50 stands for zero in the data rows.
Some points, one per row:
vec![58, 46, 35, 50, 40, 32, 36, 42, 63, 35, 38, 57, 46, 65, 29, 47]
vec![42, 33, 17, 47, 27, 42, 34, 46, 50, 68, 69, 57, 88, 66, 96, 99]
vec![41, 44, 41, 28, 51, 49, 68, 49, 72, 74, 45, 31, 31, 24, 54, 39]
vec![35, 40, 72, 46, 23, 51, 50, 54, 27, 40, 47, 90, 74, 87, 61, 85]
vec![41, 56, 38, 54, 39, 46, 42, 49, 36, 49, 20, 47, 59, 60, 56, 36]
vec![33, 52, 36, 37, 41, 33, 74, 50, 59, 35, 28, 58, 22, 71, 44, 17]
vec![68, 76, 42, 61, 90, 53, 49, 31, 33, 50, 28, 47, 19, 44, 45, 46]
vec![65, 46, 86, 99, 86, 70, 44, 51, 63, 43, 42, 16, 25, 39, 40, 41]
vec![38, 45, 49, 40, 29, 55, 78, 71, 56, 56, 59, 42, 57, 63, 53, 58]
vec![69, 38, 41, 30, 39, 37, 44, 36, 54, 54, 33, 44, 52, 47, 29, 32]
vec![40, 49, 52, 99, 90, 81, 37, 47, 75, 52, 35, 47, 39, 4, 29, 62]
vec![72, 66, 78, 99, 87, 72, 66, 52, 52, 58, 48, 43, 55, 56, 45, 48]
vec![32, 51, 52, 39, 25, 34, 36, 71, 25, 59, 57, 59, 59, 71, 90, 78]
vec![43, 75, 46, 35, 41, 35, 32, 53, 20, 69, 65, 44, 36, 52, 42, 63]
vec![59, 50, 54, 67, 77, 62, 58, 20, 48, 52, 59, 43, 19, 52, 44, 21]
vec![24, 46, 33, 30, 41, 43, 52, 68, 50, 70, 49, 43, 46, 39, 34, 50]
vec![15, 34, 32, 37, 20, 58, 63, 60, 43, 45, 81, 70, 91, 64, 80, 57]
vec![45, 52, 44, 39, 53, 39, 49, 41, 84, 74, 25, 48, 18, 48, 44, 39]
vec![61, 56, 49, 50, 43, 25, 48, 90, 56, 47, 31, 33, 32, 43, 55, 53]
vec![68, 65, 48, 45, 61, 53, 60, 36, 59, 41, 23, 36, 58, 14, 18, 27]
vec![33, 51, 54, 65, 78, 99, 53, 46, 43, 35, 30, 41, 62, 29, 55, 58]
vec![32, 50, 41, 42, 52, 35, 48, 35, 56, 29, 42, 34, 38, 38, 35, 39]
vec![40, 45, 44, 25, 25, 54, 55, 55, 49, 56, 44, 58, 35, 61, 73, 70]
vec![66, 72, 78, 63, 88, 65, 65, 38, 26, 56, 45, 47, 56, 41, 39, 59]
vec![63, 86, 55, 61, 32, 39, 46, 43, 47, 15, 66, 48, 44, 41, 30, 61]
vec![29, 40, 57, 45, 24, 39, 46, 67, 39, 56, 81, 80, 92, 84, 62, 76]
vec![28, 47, 44, 42, 39, 58, 44, 66, 56, 29, 51, 74, 64, 79, 67, 76]
vec![78, 58, 32, 59, 51, 42, 46, 41, 49, 24, 56, 48, 54, 32, 36, 40]
vec![64, 62, 91, 74, 69, 75, 60, 30, 47, 42, 43, 48, 37, 48, 49, 41]
vec![58, 38, 43, 56, 22, 38, 47, 47, 74, 60, 39, 60, 12, 26, 10, 26]
vec![50, 31, 29, 26, 28, 35, 32, 74, 85, 41, 28, 51, 28, 35, 47, 35]
vec![62, 56, 48, 27, 39, 54, 48, 26, 45, 41, 36, 44, 41, 36, 16, 27]
vec![43, 49, 46, 36, 34, 42, 33, 28, 56, 81, 24, 50, 34, 25, 43, 34]
vec![43, 66, 63, 99, 97, 99, 37, 39, 36, 32, 31, 49, 59, 53, 57, 44]
vec![40, 37, 39, 29, 34, 39, 61, 51, 26, 45, 56, 39, 51, 70, 85, 93]
vec![35, 35, 27, 39, 48, 94, 75, 69, 38, 49, 79, 53, 59, 68, 37, 28]
vec![56, 34, 32, 30, 56, 34, 53, 34, 23, 57, 44, 62, 60, 42, 25, 47]
vec![30, 63, 52, 92, 99, 77, 58, 40, 69, 44, 24, 46, 38, 58, 54, 19]
vec![92, 43, 40, 36, 33, 30, 47, 45, 70, 43, 35, 45, 41, 43, 55, 32]
vec![51, 40, 38, 23, 46, 48, 44, 49, 45, 43, 47, 30, 47, 52, 27, 42]
vec![42, 51, 45, 28, 33, 44, 62, 56, 43, 33, 76, 84, 70, 54, 65, 51]
vec![30, 44, 43, 31, 37, 48, 48, 55, 78, 50, 36, 34, 50, 60, 51, 46]
vec![60, 74, 43, 50, 41, 44, 56, 23, 51, 63, 92, 82, 99, 71, 99, 98]
vec![56, 20, 52, 5, 47, 39, 74, 33, 41, 53, 29, 24, 51, 39, 46, 48]
vec![54, 41, 25, 30, 49, 34, 48, 45, 34, 57, 37, 58, 58, 44, 49, 47]
vec![60, 53, 59, 47, 59, 31, 46, 55, 44, 42, 33, 59, 42, 64, 55, 55]
16 more points follow, each with its number after it:
vec![52, 67, 72, 52, 33, 37, 57, 55, 72, 47, 44, 29, 45, 39, 45, 11] 0
vec![37, 58, 28, 25, 42, 34, 54, 59, 50, 62, 65, 55, 73, 49, 99, 79] 1
vec![57, 48, 42, 39, 35, 70, 54, 49, 19, 59, 41, 47, 65, 66, 89, 80] 2
vec![99, 46, 58, 60, 44, 39, 37, 50, 39, 38, 56, 37, 29, 37, 55, 62] 3
vec![50, 57, 70, 36, 51, 69, 68, 51, 57, 46, 43, 47, 32, 90, 42, 45] 4
vec![83, 52, 60, 47, 24, 35, 32, 38, 50, 35, 67, 74, 62, 64, 50, 66] 5
vec![24, 49, 28, 23, 38, 27, 48, 48, 40, 49, 42, 74, 71, 73, 34, 53] 6
vec![38, 54, 61, 39, 45, 27, 29, 48, 72, 41, 50, 61, 58, 42, 62, 70] 7
vec![54, 64, 88, 84, 73, 45, 25, 49, 46, 47, 17, 22, 27, 37, 58, 33] 8
vec![39, 70, 35, 45, 23, 27, 49, 57, 58, 57, 45, 31, 61, 67, 61, 77] 9
vec![44, 53, 12, 44, 19, 57, 55, 41, 43, 35, 13, 31, 28, 47, 19, 39] 10
vec![35, 33, 49, 24, 32, 60, 48, 47, 61, 59, 58, 54, 58, 57, 47, 43] 11
vec![60, 40, 55, 31, 28, 41, 66, 49, 65, 59, 32, 23, 24, 53, 36, 49] 12
vec![67, 47, 31, 34, 46, 36, 51, 44, 62, 60, 19, 33, 54, 30, 45, 46] 13
vec![39, 61, 43, 44, 46, 38, 51, 53, 34, 77, 64, 65, 77, 46, 52, 30] 14
vec![51, 31, 64, 34, 57, 34, 41, 50, 60, 47, 41, 38, 66, 77, 85, 88] 15
Which of these numbered points is nearest to each point below, ignoring the direction in which the first points spread most? Its number follows each.
vec![70, 33, 49, 64, 43, 46, 51, 34, 34, 21, 63, 55, 54, 61, 36, 46] > 5
vec![42, 26, 64, 25, 41, 50, 49, 45, 45, 55, 73, 50, 60, 67, 54, 31] > 11
vec![46, 43, 54, 46, 32, 40, 56, 61, 68, 37, 32, 41, 19, 55, 42, 38] > 12
vec![30, 40, 32, 22, 28, 15, 46, 50, 34, 61, 83, 79, 71, 69, 21, 49] > 6
vec![79, 33, 33, 43, 20, 42, 47, 52, 20, 43, 60, 39, 67, 54, 41, 51] > 3
vec![20, 34, 29, 17, 42, 51, 65, 45, 49, 83, 68, 62, 61, 44, 93, 72] > 1
vec![45, 51, 55, 36, 22, 30, 41, 63, 51, 56, 38, 93, 78, 47, 66, 99] > 7
vec![36, 47, 31, 42, 29, 46, 42, 54, 35, 51, 99, 88, 85, 30, 50, 57] > 14
vec![46, 58, 34, 64, 40, 30, 44, 49, 41, 43, 24, 62, 45, 64, 43, 42] > 6
vec![99, 30, 62, 46, 43, 44, 58, 49, 42, 56, 52, 27, 38, 42, 37, 25] > 3
vec![39, 57, 52, 42, 31, 47, 43, 35, 48, 18, 83, 78, 72, 67, 45, 75] > 5
vec![30, 35, 35, 42, 49, 36, 45, 63, 20, 54, 84, 83, 76, 61, 94, 94] > 1
vec![60, 67, 77, 98, 72, 76, 35, 11, 71, 55, 42, 52, 43, 42, 9, 39] > 5
vec![91, 73, 50, 52, 28, 28, 52, 23, 41, 47, 59, 35, 75, 49, 45, 63] > 5
vec![48, 54, 71, 52, 77, 99, 68, 40, 32, 31, 34, 49, 46, 70, 37, 52] > 4
vec![41, 53, 23, 51, 37, 32, 68, 34, 41, 44, 95, 82, 82, 68, 64, 48] > 14
vec![70, 35, 24, 28, 37, 36, 52, 36, 35, 21, 42, 29, 24, 27, 35, 38] > 10
vec![49, 47, 33, 38, 27, 58, 47, 58, 64, 45, 77, 69, 64, 61, 50, 48] > 11
vec![64, 52, 26, 34, 36, 69, 60, 37, 66, 24, 36, 35, 49, 26, 19, 31] > 10
vec![23, 49, 49, 37, 42, 37, 44, 46, 51, 41, 89, 90, 78, 67, 73, 85] > 7
vec![23, 70, 14, 27, 25, 35, 57, 43, 46, 54, 97, 87, 67, 57, 63, 27] > 14
vec![92, 53, 28, 20, 42, 46, 42, 44, 37, 48, 59, 31, 35, 34, 50, 52] > 3
vec![34, 39, 26, 50, 44, 43, 53, 53, 51, 87, 94, 74, 47, 30, 34, 40] > 14
vec![55, 64, 77, 59, 52, 52, 37, 70, 40, 43, 51, 32, 41, 67, 65, 39] > 8
vec![41, 35, 54, 34, 32, 66, 43, 37, 60, 83, 74, 63, 37, 53, 51, 25] > 11
vec![38, 85, 94, 99, 74, 63, 56, 58, 31, 24, 36, 33, 51, 32, 29, 46] > 8
vec![19, 55, 77, 99, 99, 99, 66, 66, 66, 42, 42, 48, 40, 47, 44, 48] > 4
vec![43, 35, 36, 38, 47, 36, 60, 37, 55, 41, 21, 50, 48, 21, 49, 47] > 13
vec![42, 28, 47, 25, 28, 55, 57, 56, 56, 60, 36, 26, 44, 63, 72, 88] > 12
vec![34, 34, 55, 36, 35, 24, 73, 88, 62, 32, 51, 29, 42, 52, 54, 74] > 12
vec![32, 52, 51, 36, 20, 38, 49, 77, 93, 45, 33, 52, 38, 35, 53, 26] > 0
vec![29, 30, 45, 48, 46, 29, 58, 68, 57, 62, 38, 34, 32, 47, 45, 46] > 12
vec![29, 66, 79, 86, 99, 99, 35, 45, 55, 48, 34, 42, 35, 55, 26, 43] > 4
vec![70, 72, 71, 44, 50, 31, 69, 70, 93, 48, 33, 49, 38, 36, 57, 37] > 0
vec![38, 45, 33, 27, 25, 35, 54, 62, 48, 45, 53, 72, 77, 61, 45, 65] > 6
vec![65, 76, 82, 99, 81, 54, 62, 52, 60, 46, 52, 46, 26, 52, 34, 24] > 4
vec![75, 49, 75, 76, 73, 60, 33, 46, 66, 57, 29, 44, 46, 53, 23, 45] > 5
vec![54, 45, 52, 56, 32, 43, 51, 66, 85, 47, 24, 41, 38, 42, 21, 39] > 12
vec![45, 63, 42, 38, 29, 43, 51, 56, 72, 46, 40, 50, 50, 66, 44, 69] > 9
vec![44, 41, 36, 33, 44, 61, 73, 88, 83, 61, 41, 17, 33, 19, 48, 35] > 12
vec![58, 25, 36, 16, 42, 27, 59, 99, 49, 59, 56, 53, 41, 62, 44, 46] > 12
vec![44, 45, 46, 34, 32, 54, 54, 41, 69, 70, 58, 61, 34, 48, 29, 42] > 11
vec![40, 64, 57, 61, 77, 61, 48, 53, 48, 57, 9, 52, 33, 35, 31, 20] > 6
vec![27, 41, 60, 47, 42, 44, 47, 33, 51, 40, 51, 59, 86, 90, 89, 97] > 15
vec![48, 63, 54, 40, 45, 40, 49, 49, 38, 55, 67, 67, 54, 41, 37, 51] > 14
vec![50, 38, 53, 28, 44, 48, 46, 67, 60, 45, 81, 68, 48, 56, 36, 49] > 11
vec![43, 55, 60, 57, 38, 21, 60, 80, 83, 58, 44, 52, 41, 41, 44, 42] > 0
vec![24, 40, 30, 15, 46, 58, 53, 68, 74, 64, 56, 51, 40, 47, 50, 56] > 11
vec![28, 36, 40, 63, 32, 79, 88, 42, 37, 37, 25, 38, 31, 29, 51, 55] > 10
vec![30, 56, 41, 46, 32, 42, 50, 62, 38, 41, 47, 51, 31, 41, 36, 52] > 6
vec![41, 36, 21, 41, 15, 35, 61, 96, 52, 50, 42, 56, 34, 47, 43, 69] > 12
vec![44, 46, 35, 40, 50, 67, 46, 15, 32, 54, 40, 67, 82, 72, 96, 99] > 2
vec![52, 27, 42, 47, 38, 64, 61, 34, 45, 71, 81, 67, 26, 60, 24, 38] > 11
vec![38, 56, 54, 60, 56, 31, 44, 46, 62, 47, 60, 48, 96, 45, 98, 73] > 1
vec![41, 47, 28, 50, 46, 43, 36, 37, 52, 47, 21, 29, 16, 33, 39, 37] > 10
vec![63, 39, 40, 35, 51, 57, 49, 46, 80, 44, 40, 27, 76, 63, 82, 60] > 15
vec![42, 53, 53, 27, 24, 48, 54, 43, 14, 81, 56, 63, 97, 74, 83, 89] > 2
vec![36, 59, 30, 55, 42, 38, 20, 30, 41, 43, 99, 92, 53, 62, 39, 73] > 5
vec![38, 59, 53, 41, 66, 37, 45, 51, 56, 66, 67, 55, 60, 73, 93, 73] > 1
vec![40, 65, 52, 40, 35, 45, 46, 68, 68, 58, 44, 49, 74, 61, 52, 36] > 0
vec![56, 46, 36, 35, 16, 46, 43, 54, 40, 51, 19, 49, 44, 44, 46, 10] > 10
vec![25, 50, 49, 29, 61, 49, 61, 84, 57, 48, 40, 42, 43, 65, 58, 46] > 4
vec![46, 62, 50, 62, 38, 57, 51, 71, 53, 54, 60, 34, 36, 31, 37, 20] > 0
vec![46, 40, 44, 27, 38, 56, 45, 67, 36, 41, 70, 66, 53, 61, 57, 52] > 11
vec![29, 47, 46, 37, 39, 43, 52, 30, 38, 36, 80, 84, 80, 71, 53, 63] > 6
vec![44, 65, 65, 60, 47, 18, 37, 43, 65, 69, 21, 31, 32, 56, 32, 42] > 9
vec![32, 51, 55, 32, 65, 72, 84, 57, 65, 40, 47, 32, 49, 54, 67, 54] > 4
vec![29, 50, 39, 27, 45, 40, 21, 37, 68, 40, 58, 84, 64, 59, 64, 53] > 7
